Each row is where one point has got to under a steady rotation. How many steps took it there?
The counts run from 0 to 498.
[ 1.10  0.67 -1.33  2.42 -1.92  0.54  0.31  0.49 -0.98  0.29  1.51  1.57
  3.15  1.68  2.78  2.35  1.02  1.15  0.62 -3.01 -1.78  0.69 -0.89 -0.52
 -0.63 -0.07  2.05  1.70  2.23  1.73  3.27  3.09  1.90 -1.91  0.72  0.05
 -0.85 -0.06  0.75  0.96 -1.82 -0.83 -0.13  1.57]  448
[ 0.20 -0.04  0.38 -1.23 -0.98 -0.14  4.40 -1.69 -1.81 -3.99  0.17  1.28
 -0.24 -3.13  1.10  0.79 -0.91 -0.12 -3.67  0.85 -1.08  0.09  0.03 -1.03
 -0.29  3.28  3.19 -0.54  1.10 -2.45 -0.97  0.37  1.31 -0.78  0.17  1.49
  1.66  0.65  0.98  0.97  0.10  3.25 -0.33  1.06]  284
[ 2.00  1.51 -1.21 -0.20 -2.33 -0.79  0.46 -0.83 -1.19 -4.12 -0.43  0.68
  1.05  0.41  2.96 -2.60 -1.52 -0.54 -3.00  1.23 -0.32 -0.26  1.88  1.18
 -1.88  1.86  2.45  0.17  0.70 -2.69  3.24 -1.33  0.37 -0.41  0.36  1.07
  2.07 -1.31  0.00 -1.02 -2.67 -0.56  0.76  1.52]  111
[ 1.22  2.39 -0.33 -0.40  1.20  0.71 -0.54 -2.63 -2.34 -1.32 -1.56  1.19
  1.18  0.07  0.98 -1.97 -1.78 -2.45 -3.55  0.33 -0.37 -0.75  1.45  1.77
 -0.01 -1.29  0.72  1.65  2.62 -2.74  1.31 -2.67 -1.13  1.01  2.39 -2.37
 -0.07 -1.21 -1.85 -0.78 -2.91 -2.00  2.49 -0.43]  113
[ 1.80  1.67  1.26  3.03  0.15 -1.46 -2.78  1.30 -1.24 -0.57 -0.83  0.28
  1.93 -0.54  3.53 -0.90 -2.17 -1.35  1.70  0.49 -1.34  1.54 -1.44 -1.60
  1.01  1.97  2.18  2.34 -0.21 -0.27 -1.15 -3.14 -0.97  0.97  0.21  0.75
  0.25  2.70  3.07 -2.01  1.87 -0.18 -0.63  0.88]  471
[-0.15  0.23  0.49 -2.04  0.24  0.96  3.40 -2.97 -2.48 -2.35 -0.71  2.43
 -1.04 -3.83  0.23  1.66  0.83 -1.79 -3.98 -0.11  0.30 -0.22 -0.53 -1.57
  1.05  2.09  2.71 -0.33  1.13 -2.15 -3.22  0.12  0.70  0.10  0.51  0.71
  0.18 -0.08  0.74  1.30  0.08  2.92 -0.33 -1.36]  283
[-0.80  0.35 -0.26  0.77 -2.17  0.46  0.46  0.22 -1.88 -4.13 -3.62  0.10
  1.14  2.33  0.85  0.22  4.15 -1.35  1.41 -0.52 -0.70 -0.26 -0.16  1.62
 -2.15  0.47  2.23  1.68 -2.36 -1.94 -0.85  1.17 -1.93 -1.74  0.42  3.06
  0.69  0.47  3.17 -0.86  1.53 -2.23 -2.00 -0.13]  301
[ 2.11  1.57 -1.95  2.59 -0.57 -0.70 -0.48 -0.63 -1.70 -1.11 -0.23  2.63
  1.37  2.10  2.01  1.55  1.03  0.85 -1.12  0.50 -0.60 -1.70  0.20  2.86
  2.05 -0.94 -0.63 -0.83 -0.78 -2.34 -1.44  0.16 -2.21 -1.61  1.86 -1.21
  0.99  2.87  0.55 -4.56  2.01 -2.22 -1.03 -0.99]  438
[-1.05  0.80  0.61  2.17  1.63 -0.72 -0.66  0.39 -2.83 -1.62 -1.63  0.13
  2.73 -1.31  2.72 -1.47 -0.08 -1.20  3.64  1.11 -2.33  1.97 -2.33 -2.44
 -1.89 -0.15  0.78  2.28 -2.00 -0.30 -2.15 -1.65  0.58  1.65  0.96  2.73
 -0.40  1.67 -1.88 -0.36  1.48 -0.24 -1.00 -1.35]  40
[-2.97  0.32  0.58 -2.55 -2.45  2.34  0.88  0.05 -5.41 -0.24 -1.40 -1.11
  0.11  1.44  0.77  2.03  1.50 -1.45 -2.18 -2.82 -0.36 -0.10  0.06 -0.29
  0.92 -0.63  2.77 -0.08 -0.89  2.33 -0.88  1.00  0.98 -2.63  1.12  2.33
 -0.34  1.73 -0.23  0.69  1.45 -2.08 -0.86 -0.69]  416
[ 0.71 -0.51 -1.15 -0.81 -2.67 -1.04  1.66 -0.46 -0.03 -1.88  1.21  1.47
  2.26  0.50  2.24  3.21 -0.66  0.74 -0.52 -1.28 -1.34  0.17 -1.37 -1.26
  0.01  0.56  3.05 -1.80  0.01  1.97 -0.01  0.74  5.37  0.72 -1.12  2.68
 -0.64 -0.04 -0.53  3.26  0.09 -0.33 -1.55  1.36]  453
[-1.11 -0.60 -1.33  1.88 -2.44 -0.59  1.26  0.23 -2.38 -2.00  1.29 -0.88
  2.79  1.95  0.10  1.52  0.45 -1.00 -1.05  3.23 -2.14  2.11 -0.13 -1.18
 -4.86  0.26 -0.14  0.18  0.91 -2.75  0.53  1.60  1.53  0.46 -0.70  2.46
 -1.65  1.72 -0.20  0.27 -1.58 -1.62  0.97  0.52]  232
[ 1.87  1.13  0.66 -0.08 -1.67 -0.95 -2.41 -0.53 -0.88  1.08 -0.67 -2.91
 -0.61  2.92  4.27  0.60 -0.55 -0.17 -1.48 -1.34 -0.16  0.77  0.45  0.46
 -1.30  1.68  2.77 -0.93  0.11 -0.21 -1.45 -4.15 -0.79 -0.27  0.25  1.97
 -2.54  0.74  0.70  0.51  0.91 -3.90  0.83  1.88]  239
[ 0.52  1.27  0.87 -2.58  0.10  0.13 -2.39  0.12  0.45  0.47 -1.75  1.24
  0.25  2.05  3.01 -0.21  0.30 -3.52 -2.06 -2.97 -0.59  0.45 -0.59  0.87
 -0.48  2.97  2.81  0.27  3.48  0.14 -1.93  0.91  0.64  0.44 -0.49  1.77
 -1.20  1.07  1.71  1.69  0.02 -1.05 -2.63  1.26]  419
[ 0.39 -0.55 -0.51  0.00 -0.63 -1.06  2.35 -1.47 -2.84 -1.11 -0.34 -2.64
 -0.77  0.77  0.04  4.09  1.34 -0.39 -0.39  3.01  0.13  1.09 -0.01  1.83
 -1.01 -0.09  1.79 -0.99 -0.60 -0.15 -2.27 -2.53 -0.68  1.53 -0.90  2.52
 -2.91  0.23 -0.02  1.19  1.70 -3.21  1.61  1.30]  492
[ 1.14  0.88 -2.24 -0.45  1.75  1.60 -1.36  1.53 -1.54 -2.32 -3.11  3.19
  0.78  1.62  1.21  2.31 -0.14 -3.14 -2.50  1.00  0.15 -2.53 -0.75  2.27
  1.03  0.42  2.08  2.59  1.67 -0.19  0.61 -0.07  0.76 -0.06  2.47 -1.93
 -0.15 -0.67  3.12  0.60  0.78  0.67 -0.81  0.81]  223
[ 1.68 -0.84  0.01  1.57  1.20 -2.64  1.09 -3.30  1.11 -2.07 -3.07 -0.42
  0.03 -1.30  2.07  1.67 -2.96 -0.65  1.33  1.07 -1.13  2.38 -1.76 -1.23
 -3.15  0.93  1.60  1.01  2.88 -1.86 -0.41 -2.96 -1.30  1.26 -0.11 -0.59
 -0.66 -1.13 -1.23  0.55 -0.04 -1.87 -0.94  1.36]  430
[ 1.09  3.33  1.03  0.20 -1.04 -0.18  0.23 -3.07  0.45  2.57  1.44  1.43
  2.04 -0.27  3.97  1.59  0.14  0.28 -0.46 -3.36 -0.89  1.94 -1.65 -0.70
  0.93 -0.05  2.07  1.70  2.74  2.23  0.06  0.77  4.17  0.77  2.77 -0.14
 -1.00 -0.64  0.02  2.18 -2.14 -0.39  0.59  2.05]  19
[ 1.88  0.18 -1.84  0.11 -3.54 -0.90 -1.54 -0.12  0.07 -0.69  1.12  1.24
  1.27  0.65  3.35  2.15 -0.46 -0.85 -4.49 -0.08  0.60 -1.10  0.82 -1.66
  2.75  3.10  3.39 -1.50  0.72  0.41 -0.61 -0.78  2.13 -1.30 -0.13 -0.36
  0.91  0.25  3.60  0.43  0.06 -0.69 -0.96  0.06]  280
[-0.90  0.93 -1.63 -0.98  1.25  1.63  0.77 -1.27 -2.71 -1.83  0.44  1.58
  1.64  1.24 -0.73  0.65  0.82 -1.77 -3.17  2.54 -1.65  0.52 -0.55  0.52
 -2.23 -2.25 -1.20  0.49  1.39 -1.34 -1.19 -0.01  2.16  1.89  2.11  1.38
 -2.46  0.17 -4.31  0.77 -2.40 -1.52  1.01 -1.27]  230
[ 0.75  1.41 -0.59  1.35 -0.21  0.02  0.93 -0.86  0.00 -0.35  0.89  0.98
  1.64  3.60  3.20 -1.26  3.05  4.64 -1.36 -0.21 -1.17  1.45  0.03  0.12
 -3.10  1.27 -0.28  1.55 -1.45  1.01  0.18  1.04  2.02 -1.15  2.08  1.89
 -1.50  1.30 -2.16 -1.81 -0.63 -0.69 -0.32  2.25]  268
[ 0.95  0.65  1.50  3.47 -2.02 -1.71 -0.34  0.62 -2.49 -1.71 -0.34 -1.22
  2.85 -1.62  2.98 -0.20 -1.94 -0.67  2.72  0.51 -1.86  2.23 -0.36 -1.86
  0.51  1.88  1.81  1.84 -1.60 -1.06 -0.80 -1.06 -0.94  0.12  0.38  1.58
  0.73  3.40  3.26 -2.33  2.46 -0.46 -0.28 -0.16]  470
[-0.25 -1.13  0.24  1.67 -0.90 -0.80 -1.08  2.70 -2.62 -3.24 -1.39 -0.85
  2.24  2.47  1.71 -0.88 -1.04 -0.98  3.19  2.29 -2.24  1.66 -1.27 -0.42
 -1.25  0.33  2.34  0.08 -2.17  0.12  0.86 -2.05  0.32  1.37 -1.13  2.77
  0.13  2.93  0.88 -1.02  2.59 -2.60 -0.94  0.79]  296
[ 0.34  0.27  0.18 -2.40  0.26  0.96  3.33 -2.16 -0.88 -1.40 -0.87  0.08
  1.05  1.04  1.87  0.21 -2.92  1.68 -4.21  2.78 -0.40 -0.60 -0.06  1.83
  0.07  2.83  2.15 -0.38  0.81  1.12 -0.22 -0.82  1.28 -1.29  1.79 -1.63
  1.40  2.86 -1.57 -2.90  1.36  0.99 -1.07  2.27]  31
[ 1.66  1.29  2.69  0.32  0.81 -0.49  0.99 -3.24  0.76 -1.11  0.27 -0.16
  0.10 -1.24  2.92 -2.05 -1.01  1.92 -1.92 -2.19 -1.15  2.83  0.51 -0.72
 -0.83  3.53  0.17  1.42 -1.03 -0.55 -1.02 -0.76 -0.12 -0.54  1.40  3.74
 -1.71  1.00 -2.62 -1.82  1.31 -0.25 -1.26 -0.04]  209
[ 1.16  2.34  0.50 -0.85 -0.20  1.58  0.96 -0.61 -2.36 -1.47  0.66  1.31
  0.21  2.53 -0.82  1.92  1.62  1.44 -4.49  4.00  0.10  1.11 -0.67  1.97
  2.68  0.48 -1.34  0.56 -1.02  0.97 -0.42  1.29  1.91 -0.31  1.76  0.35
 -1.62  2.20  0.57 -3.11  2.28 -0.35  0.41  1.67]  90
[ 0.28  0.92  0.36  2.47 -1.97 -0.11  0.46 -2.58 -0.81  0.71  1.45 -1.01
  2.43 -0.84  4.25  2.24  1.44  1.16  1.19 -3.14 -1.31  2.22 -1.06 -2.57
 -2.95  0.91  1.26  1.95  0.55  0.20 -0.94  1.97  1.95 -0.90  2.81  3.13
 -0.82  0.21  0.85  1.72 -0.51 -0.54 -0.21  0.38]  273
[ 0.80  2.14  0.37 -1.39 -0.81  0.95 -1.25 -2.95  0.62 -2.12 -3.13  2.51
  1.66  1.28 -0.72  0.95  0.86 -3.33 -3.04 -0.22  1.10 -0.28  0.35  0.77
  2.21 -1.88  1.26  2.24 -0.32 -1.17 -3.54 -0.15  1.38  1.44  2.72 -0.70
 -0.63 -0.51  1.55  0.68  1.03 -1.37  0.04 -1.95]  340
[ 2.00  0.55  0.79  1.78  0.83 -0.32 -1.73 -1.92  0.68  0.77  0.16 -1.67
  2.44  0.42  2.92 -1.49 -4.26 -1.35 -1.92  0.86 -1.09  1.61  1.73 -0.20
 -0.73  2.13 -0.09  2.57  0.35 -0.48 -0.09 -2.63 -1.18  0.51  1.90 -0.71
 -2.12  2.34 -1.27 -3.04 -0.18 -2.07  0.46 -0.11]  466
[ 0.80 -0.57  0.30  2.00 -0.16 -0.41  3.90 -1.30 -1.68 -3.82 -1.50  1.35
  1.67 -3.22 -0.05  2.58 -0.89 -2.66  2.14  1.55 -1.01  0.67 -1.19  0.84
  2.48 -0.54  1.97  2.42  0.81  0.33  2.89 -1.07 -1.52  0.83 -0.48 -1.20
  0.03 -0.95  1.24 -0.43  0.23 -1.55 -0.07  0.45]  254
[-1.17 -0.64 -0.31  2.23 -0.81  0.29  2.04 -0.79  0.21 -0.69  0.37  1.15
  4.16 -0.53  3.22 -1.30  1.59  1.05  2.61 -2.12 -2.23  0.55 -0.68 -2.57
 -3.17  0.94  3.33  3.22 -0.50 -0.57 -0.51 -0.39  0.64  0.72  0.52  0.63
  0.51  2.18  0.07  0.04 -2.18  0.53 -0.98 -0.09]  331
[ 1.14  0.84 -2.00 -0.67 -0.76  0.40 -0.09  1.21 -0.69 -4.49  0.67  1.26
  1.87  2.01  1.96 -0.02 -1.43 -0.19 -1.78  2.97 -1.37  0.18 -0.14  3.07
 -2.73  1.15  0.87  0.20  1.17 -0.25  2.36  2.43  3.22  0.18  0.70  2.71
  1.35 -0.86  0.57  0.42  0.27  0.39  0.26  2.82]  227
[ 0.56  4.19 -0.05 -1.98  0.48  0.71 -0.92 -1.04 -2.77 -1.94 -2.40  1.97
 -1.07 -0.37  1.05  0.75  3.13 -1.97 -1.98 -0.13  0.94  0.85 -1.46  2.51
  1.12 -1.69 -0.16  1.00  0.63 -1.20 -1.41  0.21  1.78  0.49  3.73  1.85
 -0.10 -3.14  0.02  1.42  0.46 -0.59  0.37  0.13]  50
[-0.80  0.03 -0.43 -1.83  1.02  0.85  2.52 -3.00 -2.41  1.62 -0.19  0.39
  0.72 -1.47  2.55  2.07  0.12 -0.23  0.04 -2.02 -1.06 -2.02 -0.64  3.31
 -0.26  0.26  2.31 -1.18  1.30  0.18 -3.66 -0.82 -1.85 -0.74  1.46 -0.08
  0.85  3.80 -2.42 -1.40  1.32 -0.95 -1.81 -0.72]  67
[-0.22  1.41 -0.27  0.09 -0.77  1.39  0.08 -1.50 -0.68 -0.46 -2.56 -0.38
  2.85 -0.67  2.18  0.42  0.83 -2.44  2.36  0.58  0.88 -0.86 -0.01  2.02
  2.19 -1.83  3.61  3.91 -1.69  1.73  0.02 -3.58  0.62  2.24  3.23 -0.71
 -0.79 -0.33  1.06  1.01 -0.08 -0.64  1.65  0.02]  334
[ 2.16  2.17  0.25  0.81 -1.66 -0.43 -0.87 -1.31 -0.53 -3.69 -0.58  0.17
  0.33  0.09  2.34 -0.15  3.16 -2.24 -0.50  0.10  0.16  2.47  0.03  1.64
  0.62  0.58 -1.48  0.72 -0.95 -0.67  1.89  1.73  1.14  0.21 -0.02  4.36
 -0.80 -3.35  1.03  0.37 -0.94 -3.94 -0.92  0.42]  307
[-0.27  1.11 -0.02  1.64 -1.61 -1.25  4.12 -2.49 -3.90 -1.58  2.05  1.36
  0.48 -1.67 -0.56  3.75  1.58 -0.74 -1.52  0.91 -2.04  3.01 -1.56 -2.03
 -1.27 -0.42 -0.39 -1.21  2.67 -1.67 -0.19  2.55  1.30  0.26 -0.89  1.17
 -0.70 -0.19 -0.48  0.95 -1.78 -0.99  1.15  0.31]  57
[ 1.67  1.64  0.55  2.24  2.20 -0.11 -1.20 -0.95 -1.28  1.45 -1.00 -0.56
  0.13  1.62  1.68  2.80 -2.38 -0.57 -3.47  1.05 -1.41  3.01 -0.72 -1.82
 -0.94  1.96 -0.32  2.16  2.71  0.52  0.33 -0.43 -0.52 -0.86  1.52 -0.96
 -3.62  1.12  0.95 -1.50  0.59 -1.79  0.24  1.88]  350
[ 3.10  2.69 -1.50  0.38  2.32  0.35 -1.17 -1.58 -0.47 -1.42  1.14  1.38
  1.47  0.04  2.34 -0.61 -1.11 -0.64 -3.00  2.76  0.29 -0.38  0.25  4.33
 -0.03 -0.58 -0.88  1.33  0.84 -1.26 -0.99 -1.38  1.27  2.51  4.03 -0.01
 -0.40  0.14 -0.73 -1.90 -0.12  1.37  2.19  0.52]  403
[ 0.94 -0.92 -0.76  2.43 -1.12 -0.30  1.53 -0.99  1.28 -2.87 -0.64  1.41
  2.74 -1.72  2.49 -1.86  2.71 -2.27  1.77 -0.31 -1.36  0.61  1.07 -0.33
  0.24  2.41  1.72  3.38 -0.65 -1.69  1.08 -0.74 -1.70  2.25 -0.96  1.13
 -0.58  0.26  1.82 -1.38 -2.97 -1.22 -0.14 -0.47]  75
[ 0.55  1.81 -0.20  1.95 -3.28 -0.65 -0.92 -1.64 -0.13  1.81  1.68 -1.94
  3.38  0.07  4.99  2.28  0.20  0.82  0.88 -1.54 -0.54  1.79 -0.79 -1.39
 -0.70  0.66  1.31  1.26  0.08  1.68  0.09  1.82  2.82 -0.99  2.99  1.40
 -0.03  0.30  2.32  0.62 -0.20 -0.48  0.60  1.69]  274
